Here are some numbered points:
[ 33 -19  52  40 -75   7 -55  46  -5  -5  30   7  10  34 -11  18  11 -34
 -22 -56  33  36  30  24 -43 -11 -45   2  14   8   5  11  39   5  16  -4
 -43   9  22 -18  32   0   6  -9 -17  60  24   7  -7 -37  25  11  44] 0
[ 16 -32 -66 -10 -59  29 -10 -26 -13 -42 -21  25 -64 -44 -37  11  61   0
  71 -48 -42 -35 -16  26 -15  98   1 -31   8  56  20  -1   2  15 -34   8
 -20  38  40 -25 -17  22 -16  35   4   1   8  15  47   6  12  16   9] 1
[-13  14 -18  25  36 -85  29 -38   3 -28  40  13  23  47  16  67 -55   9
  -6  47 -17 -14 -60   0  28  29  58  70 -13 -91 -30  20 -45  -1  57  26
 -29 -21 -76   9 -61 -31  78 -28 -23  -2 -59 -36 -51  14   3 -15 -34] 2
[ 25 -16 -31   4 -62  40  10 -51 -30  20 -24 -39 -47 -69 -20 -27  21 -18
  68  26  -6 -10  63  24  17  -8   6  38 -14  63  49   4  15  17 -44  33
  13  23 -38 -29  18  23 -15  39   5  12  10  18 -15  44  -7 -36  -3] 3
[ 17   0  16   1 -14 -14  10   4  -6 -33   3 -32 -52 -22 -16  -1  36 -12
  20  -2 -21  41 -18 -46 -26  -8 -67  -6 -46  -9  14   5 -14  27   4 -20
 -10   1  24  26  31 -56 -17  51   8  63  -1  28 -54   4  25 -36   9] 4
[ 13  11 -21  19  10 -30  -8 -23  46  33   5 -23 -18  -9  17  25 -34   0
  43  28 -19 -27 -35  12  22 -11 -12 -33   4 -24   2 -28  -9  18 -26 -15
  -9 -14 -87  30  48  -6 -75  20  27  36   4 -10  12   4  12  18   0] 5
[ 28  27  98 -23  96 -10  22  50  42  59  23  69  28 107  28  -7 -18 -19
 -45  64  96  92  63 -10  51  10 -32  39  12 -41 -54 -26  43  20   9  -4
  49 -19 -58  -7 -14   8  -4 -75  34  45  49  -2 -34 -62   7  13  27] 6
[ -47   33   -6   68   23  -54    6   57   -7  101   77  -10   17    0
    4   24  -50   -5    5   34   21  -54  -31   19  -37  -44   33    9
   69  -41   30 -109  -99   59  -48   36  -32  -30  -39   67  -53   42
    5   26   -3    2  -54  -43   49   34  -15  -26   31] 7
[  25  -14  -27   30   75  -83   -6   31  -15   47   60    1   52   17
  -11   52  -28   19  -39   92   -9  -58  -36   51    8  -12   30   72
   18  -66  -15  -54  -78   11   -1   -5  -24  -34  -70   21  -39   44
    9   31  -23   28  -72 -102  -27   30  -13  -28   24] 8
[ -8  30   7  47  34 -30 -51  14  68  49  37 -61  52  20   7   4 -39  17
   7  23  66 -30  52  -4  69   3   6 -36  27  30  33 -19  -4  12 -56  22
 -41  -1   9   6 -17  21  15 -52   0  -3  23   3  41   8  -6 -56   4] 9
[ -9   3 -45   9  15   7  24  -3 -22 -80  14  11   6 -43   0   2  35  42
  -6 -10 -16   4 -65 -31  -9  69   0  27   1 -27  -3  64 -12 -12  51 -56
   0  -5 -18   0 -33 -67  40  29   8 -25   9  12 -33  15  22   0 -24] 10
[ 25  22 -22  13  14 -73 -15   0  17  66  53   7   1  44   5  29 -28  30
 -12  13  43 -50  26  24 -20 -11  48  51  42 -52  34 -52  -1   7 -24  43
 -68 -20 -49  10 -21  -2  47  -4 -58  35  -5 -18   4  20 -31  -2   3] 11
[-18 -17  24 -61   5  12  41  -2   3 -33 -32  45  39  32  -9  36  52 -17
  -3   0  23  52 -21 -18 -35   2  15   9 -14 -34 -25  45  59   5  81  -1
   7   5 -25   3 -81 -45 -11  -4   1  27  -4  14 -50 -41   6  35  25] 12
[-23  19  21 -33  50  13  35 -14  12  14  16  31   3   5  47  16 -24  29
  13  -9  42 -17  40  11  42  16 -12 -13   5 -31 -89  19 -63 -33  16  16
  29 -12 -24 -32  -9 -30 -16 -38 -21   6  31 -40  30  25  12 -48 -14] 13
[ 44  39 -14 -16  -8  61 -39   4 -13  34 -56 -38 -55 -55 -48 -51  32 -21
  41 -74   0  31  20  18 -41  11 -41 -24  -4  65  35  35  85 -33  10  -1
  -1  19  68 -58 103  48 -97  41  47  41  58  41  22 -51   5 -37  42] 14
[ -3  32  29  29 -20  -2  39   2  12 -30  13 -18  16  -7 -35 -15   3  -7
  22   5 -30  29 -10 -14  18  26  51 -12  25   1  10 -24  -9 -38  34  18
  10 -29 -36 -17  -5 -24  -8  38 -27 -21   6  17   2 -11 -10 -31 -16] 15
[-19   6 -47  45 -14  -4   4  29 -24  -4  21 -57 -14  24 -43  11   8  23
  31  37   2 -43 -24  16 -33  21  60 -13  12  67  45  20 -70  67 -48  54
 -27  -4   0  53  29   2  14  12 -14   3 -49 -23 -30  31 -32 -25  -3] 16
[  7   8 -21  16  22 -57  28 -45  11  20  55 -41  26  49  14   0 -43  10
   3  19  23 -27 -29  47   2  -6  11  -5  18  -2   4 -19 -21 -33  11  27
 -45 -21  -7  58 -10  -1  49 -12 -30  24 -26  -5 -12  31 -35  19  -1] 17
[  8  -9 -49   6  30 -74  53 -21  13 -30  44  24  -7 -22  34  91 -10  13
 -49  30 -14  -9 -44 -17 -45 -26  55  -3 -11 -39  19 -44 -75  -7  21  23
  -1 -15 -33  14 -81   8 -10  20 -10  -2 -42 -14  -9 -33 -16   6 -14] 18
[   2  -33   26    4 -116   32  -37  -62  -36  -96  -39   55  -12 -127
  -52  -46   35  -46   47  -50  -56   -4  -16   52  -58   59   24  -40
  -67   40   13   45    4  -35  -42   20  -19   32  102  -63   27    3
  -32   52   17   -1   41    9   51   -3    6   -5  -11] 19
[ 12  32  51 -33  24 -25 -20   1 -46 -43 -24 -13  12  22  40 -15  -1 -24
 -31  12  32  75  23 -17 -12   7  -7  47 -27 -11 -95 -13  43   6  33 -46
  32  -1  38   6  26   9 -10 -18  -4 -11 -28  20   5  22 -22  28   4] 20
[-48  16  17  17  60   3   8 -29 -30 -18  -3  21  33 -15  50  40  32 -40
 -86   2 -11  -4 -59 -56 -15  15  -2  13 -16 -60 -13  43   7 -36  35 -54
  -1 -44 -68  27  -6  24  17 -57  10 -10  -9  -1  12 -51 -16   8 -17] 21
[-12   3  42   1  79 -39  37 -16  75   0  28  16  27 119  28  44  27 -21
  24  77  34 -30  -4  15  12  19 -50  23  55 -60 -36 -40  33  39 -15 -18
  20 -35 -85  41  10 -33  38 -61 -47  12 -30 -48  19  20  -5 -19   8] 22
Which three points above are nearest to each new point, looking only along the 3 directions in which the numbered points spread most? Their numbers follow each, nearest first.
[-34 -48 -51  41  -4   9  -3 -15   2  14  26 -33  -1  -4  -1  20  11  -5
 -21  43 -53 -26 -56 -20  -2 -49  67  17 -21 -11   3   6 -27  -2   5 -35
 -33  15 -12  -8 -19  29 -21 -36  44  -4 -26  16  13   8 -13  22   8] 15 5 17
[-39  31 -66  -3  54  28 -18 -20 -12  10   8  14  -6   8  15 -32  17  27
 -16 -13 -76  -9 -38  -3   7  15  17  22  52 -24 -17   6 -55  19 -14   3
 -34 -10 -23   2 -49 -67  18  15   1 -41  15  15 -16  15  28 -12  19] 15 18 17
[ -4  22 -44  20  12 -18 -10   6  41 -10  64 -19  51   6  -2  32 -47 -25
 -25  22  68 -23 -76  42 -20 -33  23  32  52 -75   9 -40 -74 -38  -6  14
   5 -23 -13  54 -42  -2  15  40 -29 -25   6  -9   8   1 -76 -20   0] 17 11 18
[ 44 -41 -16   8 -23   3 -24  14 -22 -25  32 -26 -31 -15  -6 -27  -1 -26
  39 -29 -19  21   1  26  -3  58  -1 -49  15  63  40  -4   7  48   5  70
  -7  14  22 -15 -29  31 -30  37  56  -9 -47 -17 -24 -23   3 -60  20] 3 4 1
[ -18   12   15   14   85  -38    7  -21  -14   52   35   -8    9   79
   63   76  -30   18  -47   96   32  -35  -60   16   10  -48   22   17
   15 -127  -39  -58  -56   -1    8   79    0  -53  -46   62  -72  -22
   86  -26  -80    2  -45  -38   -5  -18  -10    4  -35] 8 2 22
[ 23 -14 -22 -36 -22  61 -30 -48   0 -26  -7  12  14 -52  20 -11  34 -33
 -37 -47   4  44  57 -28  -8  51 -55 -68 -64  36  -6  11  61 -23  -5 -37
   5  21  11 -39 -34 -21 -29   4  18 -27  14  33 -27  -8  38  57  14] 4 0 20
[ -7  48  44   0 -23  16  20  -5 -31 -20 -12   0 -41 -31 -17 -70  33 -31
  44 -46  -6  17  38  29  16  -1 -17  13 -57  82  41   5  43  22 -53 -31
  79  37  19 -25   4 -22   8  15  30 -19  55  42  18  -6  49 -36  57] 0 4 14
[-39 -18  23 -59  61  20  54 -27  14 -56 -18 113  40  15  56 -53 -42 -15
 -19  28  27  -1 -16   6   2 -19   6  55  26 -59 -99  -3   3 -47  58 -20
  25 -43 -74 -23 -70 -61  26  -1 -42 -22  14   9   0 -66  15  65  -6] 21 12 20
[ 30 -49  -9 -67   7 -60 -17  -9   1  58 -12  -4   7   4 -19 -47  11  23
 -18 -16 -21  13 -15  17 -11  -1   5 -22 -23  49 -16 -21 -60   8  10  -8
  21  33   5 -16 -18   1   3 -40 -22 -22 -23   9  25 -14  -1   8 -22] 15 5 4
[ 46  16  -1  13 -11  17  27  46  26 -24  -9  54 -14 -13  -9  31  16  22
  -2 -15   4 -40 -26  25   3  40  30 -10 -13  -2   9  35 -14  -8 -14 -24
 -25   5   4  13 -26 -29  53 -13  43 -15  58  13 -16 -12 -31  24 -11] 15 4 13
[-36  17  -7 -10 -49  20  32  23   7 -12 -22  31   0 -64 -32 -38  37  13
 -16   9   4  16 -24  -9 -29   1 -11 -30  -2  52 -53  73  -4 -10   7  18
  15  47  70  -2  27  -6  12  -6  12 -11   7 -64   0  25 -10  -4  13] 4 15 0
[-33 -49 -36  47 -50  -1   5  -7 -16   8 -42 -16 -13 -27 -62 -39 -13 -16
  48 -25  39 -43   6 -20  -8  30  22 -80   9  45  18 -29  10  25 -55  -5
 -16  21  29  22  36  41  13  48   1  20 -13  10  16  20  17 -11  14] 3 1 16
[-17  37  32 -39   7  78   1   9 -10 -41 -56  28  11  27  24 -50  59 -18
 -30 -50 -27 101  18 -76  46  46 -68  26 -43 -35   3  20 100 -59  66  -8
  65  57  40 -78  33 -21 -53  51  -2  43  99  44 -25 -17  56   8  -6] 20 12 0
[ 23  -2  33   8 -12 -24  21 -20  25  14   6 -24  47  58   6   3 -51   1
 -51  25  39  -3   1  17  19   1 -19  37  -2 -44 -36  13  25 -39 -28 -15
  45 -25 -20  27  35  40  22 -18  10  12 -59 -20 -28  -1  17 -15  40] 13 22 5
[  4  44 -38  -7   0  12 -19  37   8  35  25 -57 -22   9 -29 -18 -39  31
 -16  18 -32 -48   8  22  13 -42  47 -24  60  -5 -27 -20  19   5  14  20
 -12 -42  -7   3 -12   9  30  25  -8 -57  -5 -38 -22 -10   0  -5  -5] 5 17 15
[ 19   5 -16 -44   1  25 -37 -23  25   3 -52   3 -12 -75  -9 -26   3 -20
   4 -51 -34  18 -19  11 -10   0   4 -18   8  36  30  72  26   0 -41   7
  -7  -7  54 -54  29  41  28   6 -33 -23  35   9  19   7  26   1  -1] 4 3 1
[ 12 -19  -9   4  -7   3  12  21  20 -18 -48 -36  40  24 -17   2 -47  24
  11  24  83 -47   4 -27   8 -28  37 -46  38  -6  20 -27 -58  33 -39  28
   1  -6  11  23 -38 -18   4  25   7 -21 -27 -30  24   4 -14  -3 -22] 5 17 11
[  7 -18  -1 -68  40  -5  33  24  -3   0 -24  53  33  31  43  37 -26 -18
   1  28  21   6 -27  -1  22 -34 -57  42 -39 -68 -54  29 -20 -32  37 -25
 -36 -17 -33  -6 -48 -22  46 -19 -50 -30 -37  36 -19 -16  25  12 -46] 21 12 13
[ 27   8  64 -27 -16  71 -20 -14  10 -27 -33 -25  -9 -33  12 -61  20  -3
  -5 -46 -51  26  23 -13  50 -11 -60 -23 -14  23 -33 -36  32 -22 -38 -22
  76  35  30 -26   2   0  24   4 -21 -42   0  77 -17 -34 -17  27   9] 0 4 20
[   9   18   -4  -50  -19   40   28  -40  -41 -106  -80   51   42  -43
    3  -67   72    1   21  -28  -56   29  -27  -14  -31   10  -39  -34
   13   44  -19   59   53  -11   14  -39   -5   79   47  -25  -30  -23
   31   16   -3  -45   68   28    5  -36   35   38  -14] 4 10 19
[ 14   4  27  32   8 -26 -51  10 -29   9 -24 -36 -12   5  25  27  14   2
  17   8   8  32  22  19  -1  16  30  -2 -31  31  44 -36 -44  13 -79  57
 -10   6  -5   2   0  29 -27  -2  21 -30 -44  35  49  59   1  17  -8] 5 3 16
[ 30  17 -37 -11 -26  39  16  33  -8   7  -4 -31 -65 -32   3   3  10   7
  62 -30 -32 -17  36   1  12  28 -28 -23 -24  40  40  -9  -6  22 -27  19
 -35  47  35   3  16  37 -58  10  21 -20  42  -2  55  36  27  11 -30] 3 1 4
[-18 -22 -16  -2 -35  39 -16 -39 -33 -42 -19  31   6 -67  12 -23 -12  55
  10   6 -18 -12  26 -14 -34   6 -13 -33  35  42  65   5  60  23   8  21
  10 -13  23 -17  27 -10 -39 -21  66  -3  22  -8  17  27  15 -21   8] 4 3 1
[ 25 -43  11 -24 -83  66  -7 -46 -21 -32 -69  20 -77 -93  -9 -28  46  -9
  33 -45 -60  38  60 -26  69 -20 -25 -60  17  55  30  12  48 -32   7 -32
  19  58  22 -16  63  -8 -22   2 -10  19  34  78  39 -19  -1 -43  11] 14 19 1
[ 17 -19  13 -21 -26  31  -4   6 -51  26  -3   0  24  -1  21 -53   0  -7
   5 -39   4  34  35  25  23 -19  -3  -7 -29   6  12  12  29  35  14  42
  63  -3   7  17  36 -21 -19  24 -10 -28 -13  12 -18 -25  28 -32   4] 0 4 15
[ 27  18 -28   3 -67  16 -20 -16   2  19  13 -10  -8 -46  14  -4  44 -50
   7 -48  -8  58  30   6  19 -23  26 -36 -26  70 -19   0  10 -11  -8 -31
  -1  44  19 -43   4 -14 -28 -25 -29  15   3 -12 -26  13  18 -10  26] 4 0 3
